In the rows, zero is written as 128.
A state moves one step at a time under one of 7 hidden systems, and each row is a state written as 22 numbers. Each run below is a few steps of one system.
run 1, K_755:
[[ 96 173 189 170 154  94 204 168 112 127 154 102 131  87 107 119 151 160
  141 112  91 130]
 [152 155 147 185  85 135  59 128 179  99 132  99 112 193  99 100 125 102
  189 137 132 148]
 [ 67  77 165 136 146 107 173 140 166 141 158 149 164  84 152 139 188 139
  166  74 154 156]
 [186 153 152 160 137  85 117  97 126 104 144  99 155 199  98  94 106 196
  122 144  96 190]
 [ 20 103 144 111  89  85  76 100 105 104 149 159  97 115 102 136 170  88
  165  87 135 116]
 [129 184 121 154 137 111 189 190 195 122 155 135 151 115  78  94 125 214
   84 155 115 162]
 [140 155 163 101  53 143  65 117 105 101 175 123 142 180 130 186 153  49
  194 115 107 162]
 [ 75 146 184 184 184  85 228 162 116 124 120  97 112  48 131  84 166 160
  145 119 125 118]
 [182 146 120 179  93 150  26 110 206 121 120 103 146 228  77 106 104 120
  168 128 144 159]
 [ 55  46 159  95 150  73 177 138 124 125 179 181 156  73 183 164 198 128
  161  56 131 140]
 [183 188 145 179 119  90 122 105 104 119 126  80 137 194  75  65  74 233
   82 187  82 181]]
run 2, K_474, 11 rows:
[[ 85 161 149 159 152 116 135 120 118 119  93 105 120 123  98 132 122 126
  145  90 102  82]
 [175 103 142 138 150 122 123 131 137 173 152 111 138  89 102  98 134  90
  140 113 168 139]
 [146 126 117 126 150 164 114 161 130 154  90 138 153 147 181 131 133 163
  111 185 126 130]
 [132  95 129 137 118 134 119  96 117 110 155 138  89 192 142 165  97 127
  127  86  94 119]
 [100 111 103 110  98  82 142 129 164 133 148 152 154  94  80  98 120 169
  100 110 143 129]
 [142 198 122 108 132 153 128 162 154  88 135 119 123 134 113 140 159  94
  135 174 142 175]
 [106 117 157 123  83 116 146 104  48 112 115 107 118 105 188 136 134 109
  161 135 101 103]
 [ 99 141 146 174 194 113 131 107 147 151  88 104 141 121  71 119 117 149
  125  71 127  99]
 [215  93 119 107 147 142  98 152 150 169 163 136 139 115 132 105 141  76
  137 146 175 149]
 [102 113 110 138 120 167 135 152 120 125  94 151 121 164 210 145 122 193
  105 183  99 118]
 [122 123 133 142 100 107 120  81 134 102 177 126  97 185  72 158  86 123
  131  51  90 123]]
run 3, K_722, 11 rows:
[[133 180 162 108  97  97  79 150  36 143 156 125 107 129  90 123 131  98
  126 168  81 109]
 [ 37 117 161 192 106 177 126  91 146 127 116 104  94 140 142 138 154 143
  149 124 157 184]
 [159 134  86 100 111 147 171 147 178 140  76 117 207  56 147 112 124 124
  130 139 170 104]
 [150 143 116  87 231 121  86 144  86 124 103 161  98 160 131 157 135  94
  104 134 107  84]
 [ 98  68 168 169  83  88 128 108  86 107 153 132 100 170 196 111 130 182
  157 136  84 137]
 [141 116 100 153  75 191 178 144 204 184 159 125 152 115 101 145  83 157
   95  94 139 130]
 [210 160  97  99 180 104  96 133 123 114 129 122  90 108  66  75 117  68
  105 165 168 124]
 [ 51 149 163 110  77 110  69  82  33 100 122 123 110 152 137 151 154 119
  148 150  95 149]
 [ 62 109 121 175  86 187 181 136 222 114 102 119 144 106 172 145 145 144
  168  98 157 133]
 [211 159  93  93 200 123 151 203 146 161  94 137 171  77 118 102 121 111
  106 152 138  66]
 [128 106 171 127 199  96  61  92  16 134 135 137  75 192 150 141 134 130
  113 145  88 136]]
run 4, K_755:
[[187 139 126 140 128 119 152 146 145 113 126 113 140 135 137 114 108 120
  150 126 115 106]
 [125  85 153 152 121 139 100 123 109 168 141 125 117 129 146 125 134 112
  150 118 134 123]
 [116 110 116 144 162 130 147 114 151 108 114 135 112 141 148 115 126 169
  106 138 142 148]
 [129 123 106  89  93 116 100  91 122 119 125 133 163 135 114 136 115 129
  120 122 134 139]
 [122 142 132 107 149 103 151 147  99 132 157 142 103 102 101 133 129 124
  102 121 114 114]
 [131 167 126 141 107 152 102 161 132 124 114 126 117 147 128 124 125 127
  132 172 114 119]
 [113 124 132 132 116 160 165 128 148 126 124 116 138 104 151 159 138 100
  154  96 139 121]
 [196 121 139 147 152 112 140 122 128 136 128 100 143 124 132  94 116 130
  136 137 135 138]
 [ 98  90 137 138 152 126  70 107 113 146 119 146 111 154 133 132 142 117
  140 115 135 119]
 [105 118  97 121 132 111 162 130 156 105 113 150 139 126 138 119 118 185
  100 128 122 127]
 [155 137 118  95  69 127 107 103 104 131 158 126 136 137 102 141 103 108
  116 127 120 142]]
run 5, K_474:
[[127 149 120 123  82 121 110 100 132 116 121 119 165 158 109 137 104 148
  130 116 106 132]
 [123 132 118  89 152 111 165 129 125 108 148 146 127  92 118 141 139 107
  116 112 140 134]
 [124 148 142 151 131 108 111 140 129 100 102 117 126 133 138  89 146 134
  160 161 131 132]
 [122 120 140 139 116 160 129 136 120 155 125 117 125 115 137 156 122  90
  149  99 123  89]
 [155 111 129 148 157 122 152 108 128 148 124 114 140 124 127 105 109 166
  104 127 136 143]
 [154 128 121 103 144 123  86 158 135 134 147 159 140 165 128 143 141 118
  129 136 119 130]
 [ 88  94 115 130  86 138 145 115 145 109 135 143 112 126 163 131 131 143
  129 129 138 140]
 [139 177 119 129 106 119 138 118 140 103 123 109 137 134  81 127 100 130
  121 112 109 118]
 [135 130 147 102 146 105 150 148 100 130 160 135 121  87 127 122 158 102
  132 139 135 140]
 [100 137 149 162 140 138 101 128 130 126  81 110 142 145 151 118 147 143
  160 147 128 133]
 [160 104 120 123 124 152 133 104 128 150 129 118 126 127 128 152  97  91
  132  80 130  95]]
run 6, K_257 (11 x 22):
[[ 96  87 133 109 105  69  73 119 164 135 160 170 202 153 105 121 161 165
  147  96 137 164]
 [161 189 108  77 151 117 177 186 162 110 185 158 147 110  75 155 137 123
   89 127 115 147]
 [145 152 191 182 121  88 152 129  85 109 173  91  87 165 105 128 105 131
  157  87  59 109]
 [ 71 106 173 157 139  95 111 147 154 173 111 129 212  95 127 115 178 155
  182  92 138 126]
 [201 150 106  95 136 137 112 163 208 105 179 150 166 163 104 142 151  99
  142 134 153 192]
 [167 115 144 105 135  92 177 154  78 116 191 150  92 133 143 169 105 101
  128  76  57  69]
 [ 73 112 167 204 138  98 160 124 158 135 106 111 172 145 140 107 132 233
  144  97  97 136]
 [117 126 117  90  74 125  57 142 178 163 191 162 181 131  57 131 158 113
  131 126 163 187]
 [204 193 148  85 178 113 201 191  84 110 177 129 115 104 124 152 131  99
  108 149  85 124]
 [ 98 109 195 206 156  74 122  79 102  98 117  93 109 190 135 123 119 159
  183  57  76 113]
 [ 80  99 108 108 106 102  99 165 217 161 120 166 226  71 101 105 179 132
  162 103 186 127]]
run 7, K_792, 11 rows:
[[236 102 125 152 121 147  95 175 167 198 158 126 157 156 114 112  91 119
  139 117 120  94]
 [128  96 134 107 193  75 169 115  88 119 181 167  95 151 121 142 111 187
   63 102  84 137]
 [113 157 153 157  35 131  99  72 118 135 142  84 167 166  82 129 101 168
  130 126 107 189]
 [ 92 124 103  55  78 131 171 160 147 112 197 175 124  65 122 160 167  87
  115 124 157 156]
 [145 195 113 160 129 123 206 129 178  49  60  77 147 112 146  95 115 155
  148 153 130 130]
 [165 134 189 138 141  85 109 170  87 157 156 109 133  91 121 120 159  42
  203  92 113  72]
 [ 81  76 128 171 210  91 118 164 198 153 111 172 157 146 136  92 158 218
  117 118 143 130]
 [252 116 132 140 116 187 119 117 130 200 173  99 150 176 104 155  63 116
  105 106 115 143]
 [ 99  95 123  65 139  35 152  85  53  76 182 175  98 124 126 121 133 175
   69 130 100 162]
 [ 81 192 130 169   8 160  99  96 189  96 112  84 169 169  77 138 109 144
  166 116 121 169]
 [126 125 114  73 104 147 208 213 129 135 196 163  89  18 148 140 169  54
  123 149 161 115]]
run 8, K_25 (11 x 22):
[[ 70 137  77  85 172 156 126 136 150 138 108 177 140 129 114 156 136 182
   44 159 143 152]
 [174 126 136 150  62 143 117  84  75 102 155  95  48 167 142 111  85 105
  124 165 115 148]
 [ 65 162 135 100 169 144 126 165  80 186 106 145 131  80  98 165 136 112
   97 115 103  62]
 [130 137 102 165 119 136 107  95 167  90  87  93  82 116 107  52 127 119
  130 182 196 165]
 [192  96 109  89 146 173 149 179 101 169 132 152 127 113 202 166 116  93
  119 141 113  69]
 [116 145 108 129 156 103 115  43 115 125  64 100 169 138  80  99  87 193
   75 123 135 143]
 [143  76 141 183  80 147  72 186 134 180 173 152  61 160 142 102 112 117
  145 148 116  84]
 [ 66 165 102  63 145 171 150 123 107 134 106 149 166  99 138 175 158 167
   57 176 142 186]
 [178 129 127 154  87 138  91  64  96  88 138  83  41 174 107 119  78  57
  150 113 131 118]
 [ 65 128 136 100 178 106 153 198  84 190 111 163 138  35 125 124 161 133
  105 131 116  52]
 [168 168  79 159 113 157 110  95 208  67  71  87 119 158 110  69 109 137
  126 191 188 182]]
run 9, K_792 (11 x 22):
[[129 126 105 159  71 158 163 183 144 138  85 122 121  93 189  80 114 169
  126 201 129  89]
 [134 164 152 117 210 141 148 118  88 150  95 102 144 110 107 180 124  80
  131  67 103  75]
 [111  76 159 163 166  92  67 107 114 150 127 129 113 133 136  66 168 147
  141 162 173 177]
 [163 113  76  88 107 168  79 147 180 143 131 170 173 185 137 177 104 133
  112 120 119 112]
 [140 103 115 137 118 137 194  83  86 102 158 116  38 122 139 125  83 132
   85 122 118 127]
 [ 68 201 141 112  92  98  82 116  83 116  93 110 159 121  80 116 139 143
  129 158 102 128]
 [ 87 119 138 135 119 190 130 158 179 127 150 140 119 115 158 170 183  75
  170 122 169 165]
 [184 111  85 117 149 128 177 145 139 126  70 122 148  82 185  89 105 144
  113 161 148  80]
 [149 150 161 149 197  93  88  98  93 117 111 102 107 163  81 130 114  89
  152  72 101  93]
 [ 86  70 144 151 113 119  54 158 132 175 167 174 109 157 138 101 162 168
  125 168 138 160]
 [150 128  77 100 107 203 165 118 163 145 117 140 161 152 147 192  80 158
   77 115 116 130]]
run 10, K_722, 11 rows:
[[155 102  96  98 107 143 122 117 115 143 139 149 120 142 134 146  94 129
   96 126 119 108]
 [133 119 111 142 101 121 113 130 138 100 146 136  71 149 116 105 107 121
  125 138 126 118]
 [117 156 135 140  68 150 123 142 117 137 136 109 118 111 115 123 123 113
  135 147 123 121]
 [ 99 145 125 139 141 161 125 130 135 136 100 117 112 102 125 122 143 111
  126 152 163 134]
 [125 124 122 115 135 130 115 123 107 131  81 124 152 117 166 123 134 124
  137 151 132 106]
 [120 101 119 126 147 147 134 135 124 133 119 150 117 148 173 153 125 140
  119 124 114 106]
 [157 102 118 144 120 119 143 140 135 135 137 134 115 138 140 106 101 154
  114 135 115 106]
 [153 124 124 130 108 147 115 126 112 154 156 128 101 136 104 129 103 118
  105 134 125 128]
 [114 136 119 133  92 132 109 107 127 112 131 120  98 124 113 105 125 119
  124 153 150 149]
 [107 157 119 121  96 153 125 129 132 118 101 113 137 109 129 139 133 104
  141 134 136 116]
 [108 133 123 126 159 138 133 151 130 124  98 134 118 110 152 129 149 113
  136 143 139 105]]
run 11, K_257, 11 rows:
[[171 128  78  86  87 154 100 105 158 103 123 132 140 143 132 128 113 103
  118 162 163 160]
 [149 122 113 112 156 145 158 130  75 145 128 134  75 110 134 147  92 113
   84 121 108  76]
 [ 79 111 143 188 118 121 125 103 117 117  89 108 104 138 158  87 127 185
  136 153 128 136]
 [ 92 138 103  82  91 156  72 111 140 144 113 139 162 106 102 139 150  96
  121 145 173 156]
 [204 160 112 108 163 147 173 136 108 111 129 105  87 109 129 126 104  90
  101 156 134 123]
 [ 96  95 149 177 138 113 100  99  92 120  91 117  82 160 161 117 113 137
  153 113 100  78]
 [ 70 106  97 116 103 152 122 127 185 139  87 144 174  89 148 119 160 140
  135 143 186 150]
 [209 158  87  88 101 172 124 125 133 121 152 125 109 152 108 147  88  93
   92 157 135 146]
 [113  97 158 152 160 112 157 120  44 150 124 121  68 109 158 125 109 138
  110 120  93  77]
 [ 58 124 128 161 121 122  94  99 161 114  67 119 166 140 143  93 156 187
  144 160 160 170]
 [155 155  78  55  97 163  93 124 145 128 151 144 129 102  76 152 127  47
  108 132 176 148]]
run 12, K_25 (11 x 22):
[[ 39 148 130 118  93 114 104 110 110 112 119 138 118 112 100 134 143 130
  128 123 124 124]
 [142 147 114 125 110 138 149 159 153 103 163 129  70 103 109 113 134  74
  136 143 155 132]
 [168 161 137 102 187 126 164 135  97 116  99 106 152  97 150 135 141 105
  128 144 124 124]
 [145 110 127 174 143 120 111 101 154 123  68  98 145 148 131  99  99 135
  157  99 131  86]
 [130  69 116 135 108 135 140 163 163 189 153 161 159 108 150 115 128 168
  112 129 141 118]
 [152 139 117  97 121 138  93  98 127 118 151 139 151 186 114 148 121 156
   96 153 126 197]
 [ 85 113 163 141 122 118 109 117  65 121 155 137  67 158 139 160 128 112
  140 104  79 103]
 [ 47 177 120 117  87 122 144 141 139 114 113 126 130  62  83 115 150 122
  125 138 148 121]
 [207 143 118 133 155 156 147 149 161 105 150 108  83 117 126 112 132  57
  145 150 168 147]
 [156 125 143 104 195 107 149 117  76 139  68 114 187 108 182 139 132 138
  135 122 105  95]
 [120  95 101 181  95 115  97  99 197 126  91 117 143 158 101  85  85 173
  140  97 139  96]]
run 13, K_113 (11 x 22):
[[ 79 156 153 178  92 151 101 166  89 179 134 113  68 104  98  85 129 148
  103 195 126 122]
 [136 117 130 128 125 220 135 102 115 196 103  99 153 101 157 153 124 126
  101 154 168 175]
 [158  95  93  57 168 141 129 101  98 134 116 155 132 114 150 176 114  78
  103  89 135  90]
 [135  90 117 146 168  94 137 126 120  78 128 151  45 160 159 102 114 137
  126 130 114  93]
 [108 133 117 166  57 146 118 147 128 141 134 129  95 151 130 106  94 179
  105 171 101 115]
 [139 140 128 113  92 165 156 109 100 168 149 101 125  72 106 125 114 110
   90 146 157 161]
 [161 117 112  92 179 146  80 102 101 135 111 133 115 135 136 137 139  76
  120 146 161 139]
 [ 85 106 114 129 135 147 130 140 124  97 102 155  87 149 188 155 136 120
  141 131 113  88]
 [152 134 106 152  96 140 180 128 139 124 111 107 114 117 135 108  74 158
  108 132 112  89]
 [150 117 141 127 132 112 104 127  81 186 156 126 109 101  87  97 114 118
  101 138 133 115]
 [104  96 132 130 162 159 101 116 121 144 134 146 105 150 160 142 152 142
  107 155 153 179]]
run 14, K_113, 11 rows:
[[121 150 122 124 142 104  92 122 115  93 101 135 127 169 120 134 117 127
  142 122  97  91]
 [ 85 117 139 171  99 128 154 138 155 130 131 121 107 100 127 106 132 139
  147 118 137 119]
 [170 151 120 124 136 143 128 152 145 163 129 121 165 125 104 120 116 147
  104 149 132 142]
 [121 112 161 112 144 112 117 112  77 141 151 128 133 125 139 151 151 105
  142 107 117 140]
 [106 111  99 129 141 122 125 102 167  89 102 139 130 153 139 126 126 153
  124 122 148 143]
 [147 148 126 129  87 135 136 164 148 127 158 132 116 132 109 140 112 106
  142 115 105 102]
 [137 137 147 128 139  99 142 130  98 124 123 111 139  94 135  89 146 139
  131 166 140 149]
 [102 142 135 143 144 153  81 104 125 144 104 118 137 160 104 152 125 128
  130 114 126 131]
 [119  91 118 119 110 136 159 146 163 134 142 147 137  95 154 137 139 112
  146 103 149 116]
 [180 160 121 116 169 105 146 144 124 109 129 125 134 145 120 120 111 149
  106 144 102 126]
 [ 93 106 164 148  94 106  89 102  87 137 142 123 116 139 127 120 136 128
  155 117 113 127]]

Which system made each run below?
run 15, 2 rows:
[[151 116 106 116 135 131 111 145 156 143 164 160 120 155  97 138 110 135
  101 117 126 129]
 [141 139 132 130 108 129 161 116 102 109 150 119 104 148 138 135 104 159
   99 148 102 153]]
 -> K_792
run 16:
[[167 152 122 120  95 152 136 144  99 150 179 116  64 103  83 117 104  86
   96 154 136 130]
 [111 140 180 161 165 121 132 133  53 135  84  98 119 126 179 121 146 144
  149 160  94 110]]
 -> K_257
run 17 (2 x 22):
[[160 133 103  94 158  69  78 130 159 119 123 151 180 147  75 106 126 132
  130 106 130 108]
 [ 86 132 181 163 145 108 136 165 137 109 175 142 102 144 133 136 175 132
  165 116 105 153]]
 -> K_113
run 18, 2 rows:
[[212 123 141 159 135 134 119 176 135 188 159 120 138 138 115  98 104 141
  118 153 119 118]
 [ 85  82 146 136 138 164 103 109 102 120 120 143  86 163 201 167 154 109
  152 132 131 140]]
 -> K_755
run 19 (2 x 22):
[[115 103 117  85 131 113 172 137  92 124 165 174 129 138 164 167 118 189
   74 130  81 133]
 [ 80 155 141 145 112  95 147  76 110 119 140 111 135 134  70 116 108 196
   87 118 111 171]]
 -> K_257
run 20:
[[110 156 151 163 115 121 158 179 144 144  87 106 183  93 148 110 142 152
  170 133 107  80]
 [191 125 169 160 179 160 160 127 139 147 151  94 141 149 142 164 126 103
  156  83 117 146]]
 -> K_474
run 21:
[[ 85 141 103 129  80 105 117 103 132 107 123 130 108 126  79 103 101 147
  106 125 126 120]
 [113 178 138 137 121 159 131 158 119 158 117 108 125  89  94 121 135 110
  122 153 135 123]]
 -> K_257
run 22 (2 x 22):
[[121  93 122 104 155 101 136  97 139 100 146 146 132 126 128 146 140 100
  142  71 140 129]
 [125 138 129 124 116  81 112 167 159 116 149 157 163 148 106 119 139 158
  144 120 102 119]]
 -> K_722
run 23, 2 rows:
[[100 126 112 138 158 125 125 152 173 144 122 143 111 102  78 120 129 105
  128  85 150  81]
 [177 115 149 156 155 127 141 188 141 153 154 137 136 143 165 114 141 153
  138 157 112 134]]
 -> K_113
run 24:
[[100 106 136 130 110 119 161 111  81 145 138 125 104  91 137 122 114 142
  107 121 119 106]
 [155 113 104 139 149 148 109 105 143 144 129 125 105 146 105 108 103 138
   93 138 154 150]]
 -> K_113
run 25 (2 x 22):
[[122 102 126 133 126 167 110  98 151 160 178 136 110 145  93 150 126 119
  103 106 159 190]
 [116 143 127  85 164  85 141 136 108  78 117 153 151 121 161 124 169 144
  128 164 125 158]]
 -> K_755
run 26 (2 x 22):
[[213 138 102 148 132 155 106 109 160 156  76  93 178 155 120 101  79 150
  115 148 144 123]
 [ 78  98 152  96 144 103 120 152  72 171 170 166 106  86 116 153 157  93
  124  94 112  92]]
 -> K_113
run 27 (2 x 22):
[[132 128  80  94 145 151 133  89 166  82  98 134 127 128 138 137 132 107
  114 137 180 163]
 [188 100 132 114 124  94 146 120  80 128 147 130 110 126 149 119  95 114
  128 110  94  79]]
 -> K_25
run 28, 2 rows:
[[129  89 156 108 154 109 129 119  79 168 145 129 132  84 140 137 151  86
  143  95 138 111]
 [126 121 117 167 177 141 103 126 171 141  71 118 148 147 134  96 129 167
  125 149 158 132]]
 -> K_474
run 29 (2 x 22):
[[166 105 118  98  92 132 150 109 102 111 169 132  99 125 147 142 110 101
  121 129 125 139]
 [ 76 161 115 125 106  93 135 113 125  85  99 125 131 120 107 112 122 158
  125 130 114 110]]
 -> K_792
run 30:
[[178 176 110 144 179 169 130 159 136 106 109 123  82 183 140 141 104 130
  105 172 105 119]
 [108  60 156 129  74  91 111 123  73 160 193 154  96 131 146 126 125 133
  135 105  97 113]]
 -> K_474
run 31 (2 x 22):
[[162  71  98  98 147 117 167 149 167 128 176 168 108 103 144 122 132 115
  107 113 161 132]
 [126 149 118 133 101 116 138 143 113 100 130 146 122 183 149 143  95 190
  106 147  60 105]]
 -> K_257
run 32:
[[101 129 153 121 172  95 138 167 114 162 145 156 162 115 122 130 153 179
  109 130 102 130]
 [164 116 144 151 122 155 140  92 157 146 143  99 172 152 127 144 116 141
  140  98 137 181]]
 -> K_792
run 33:
[[132 117 154 129 137  91 144 156 104 117 110 131 169 115 195 103 164 167
  157 171 110 134]
 [ 94 160 136 147 135 131 125  76 127 132 104 103 153 155  75 157  97 164
  109  78 102 128]]
 -> K_113
run 34 (2 x 22):
[[167  77 137 161 118 109 118 154 100 170 131 126  83 110 149  84  98 105
  146 121 115  39]
 [ 90 111 125 148 174 133 145 138 104 169 123 147 106 123 134 105 123 215
   54 177 124 148]]
 -> K_113
